In the rows, zero is written as 128.
Turns, then the turns between two rows, first turn first; the first pair answered:
A (before => after):
[168 112 128 144 143 163 146 127  98 136 172 153 158 147 120] => [184 116 135 141 134 164 146 124 100 144 170 153 167 150 120]
[ 64 102 143  87 156 189 125 150 121 130 129 143  55 144  94] => [106 131 106  94  92 111 113 139 112 180  71 171 112 202 107]
[136 135 132 146 116 132 149 122 103 101 152  51 149 105 106] => [101  99 119 139 125 162 153 147  98  93 165 133  91 104 134]
[134 144 142 106 127 134 113 147 146 123 109  91 152 135 109] => [112 130 142 103 148 164 116 149 143 113 124 123 109 118 112]
C (before => after):
[140 116 135 126 154 111 102 142 168  87 127 112 126  98 145] => [105 146 135 113 128  91  96 121 148 112  90 142 104 145 149]
[ 89 159 165 153 111 124 124  77 117 143 169 119  85 138 135] => [125 151 160 167 126 136 136  80 129 133 200 102 110  97 135]
[145 148 109 114 111 138 125 122 130 138 136  92 174 129 108] => [118 131 117  85 137 166 111 136 145 120 128  96 140 125 103]
[155 118 118 115 121  70  68 152 165 107 111 138 154 125 172] => [148 124 120 113 125  77  66 154 158 105 108 136 144 130 176]
R (before => after):
[149 128 176  95 131 127 136 134 134 130 109  69 181 116 109] => [106 143 177  93  96 139 164 115  93 153  97 102 144 162 101]
[111 132 145 148 130 146 148 136 112 120 138 122 118 126 113] => [118 125 146 141 144 137 135 146 126 112 141 110 119 115 127]
[133 165 127 175 132  96 114 102 109  93 119  94 115 143 123] => [118 168 132 167 141 102 106 112 103  88 124 100  93 158 121]
Z (before => after):
[171 119 126 130 130 140 139 138 150 141 140 126 177 125 122] => [174 126 110 141 120 113 130 131 152 138 141 144 175 128 140]
[108 103 129 126 168 143 141 144 150  99 173 136  99 102 157] => [ 92 147 124 123 105  73 129 114 129 142 119 149 117 177 164]
[148 158 146 182 124  53 119 101 146  60 169  81 118  84 158] => [130 183 177 142  90  66 121  72 115 101 120  56 152 140  98]
[164 103 118  54 154 154 124 204 168 129 105 109 119 105 120] => [163 117  85  87 121  82 106 193 161 120  88 155 107 125 170]
Then:
(2 to 3 turns a pair)
[145 123 127  60 172  95  87 173 149 122  76 152 156 145 145] => [122 133 128  89 165  69  70 160 155 102  78 158 120 134 170]
A, A, Z
[101 168 136 130  93  68 114  97  94 134 104 124 122 177 126] => [140 101 117 146 165 139 152 151 129  86 182 155 103  92 157]
C, A
[105 130 160 125 176 181 116 160 135  90 136 121  91  88 121] => [139 115 127 173 149 163 172 135 103 108 178 160 107  88 151]
C, C, A
[118 153 180  94 144 177  94 141 131 119  75  97 113 114  98] => [109 123 140 107 153 165  94 169 133 111  96 174  72 116 151]
A, Z
[159 159 144 118 100 103 102 118 139 135 103  57 200 104 104] => [132 136 106 183 111  74 109 129 134  96 156 126 128  85 185]
A, Z, C
[ 96 171 127  90 134 133 109 109 102 160  82  92 108 160 113] => [ 91 165 124  75 147 132  94 126 123 154  78  87 103 153 114]
R, R, R
[131 146 114 154  93 131 144  79  99 173 117 121 188 148  78] => [ 74 133 147 131 154 198 126 102 122 114 148 100  99 112  71]
A, R
[119 143 114 125 117 130 141 138 102 111 133 200 114 136 144] => [158 137 134 106 158 142 126 156 145  86 134 130 160  91 117]
A, C
[ 88 146 119 113 114 132 148 115 119 127 123 150 113 154 116] => [134 123 105 133 145 115 135 145 158  98 150 143 129 103 146]
Z, Z, R
[134 138 140 144 141 173 179 103 109 160 190 152 109 118 138] => [136 170 132 139 107 131 173  87 101 176 157 154 137 153 128]
C, C, A
[171 104 118 127 141 115 140 131 153 115 152 118 149  97 141] => [165  92 107 119 133 113 133 142 144 126 143 151 143 117 152]
A, A
[120 136 127 123 113 105 121 129 115 143 119 150 119 168 127] => [141 129 138 111 124 141 126 132 123 149 109 125 143 154  95]
Z, A, A
[120  99 147  54 148 201 119 165 130 142 100 130 121 126  88] => [138 132  93 121  74  66 113 130 104 167  89 177 145 171 159]
Z, A, R
[130 129 112 138 122 109 112 145 125 134 122 159 122 135 143] => [124 142 147 116 147 136  96 139 136 125 116 112 122 122 113]
A, Z, C
[135 125 108 119 121 108 106 150 140 133 128 168 114 131 136] => [142 113 123 108 144 149 114 160 141 126 139 147 111 107 122]
Z, Z
[116 145 114 174 120 101 130 109 108 102 157 130 104 106 155] => [ 96 139 125 153 141 142 136 114  98 103 155 118  88 113 139]
Z, A, Z
[116 161 157 112 122 159 128 125 103 155 119 118 120 167  91] => [130 140 115 159 126 123 136 136 105 128 168 175  89 134 161]
C, A, Z
[151 146 188 104 136 153 102 145 119 128 109  86 131 108  89] => [121 150 158 133 122  84  83 146 114 114 115 151  77 133 166]
Z, C
[154 129 116 169 124 128 158 124 130 117 157 126 136  92 142] => [131 145 139 161 128 142 158 107 117 110 146  95 125  96 117]
Z, A
[ 99 124 127 100 133 137 117 138 127 147 117 156 108 162 118] => [ 99 126 144 111 156 164 121 130 131 128 138 123 101 135 114]
C, A, C
[172  98 103 156 132  88 132 121 159 123 157 136 145 120 149] => [163  87 108 151 151 111 135 127 165 113 170 134 114 105 154]
A, A
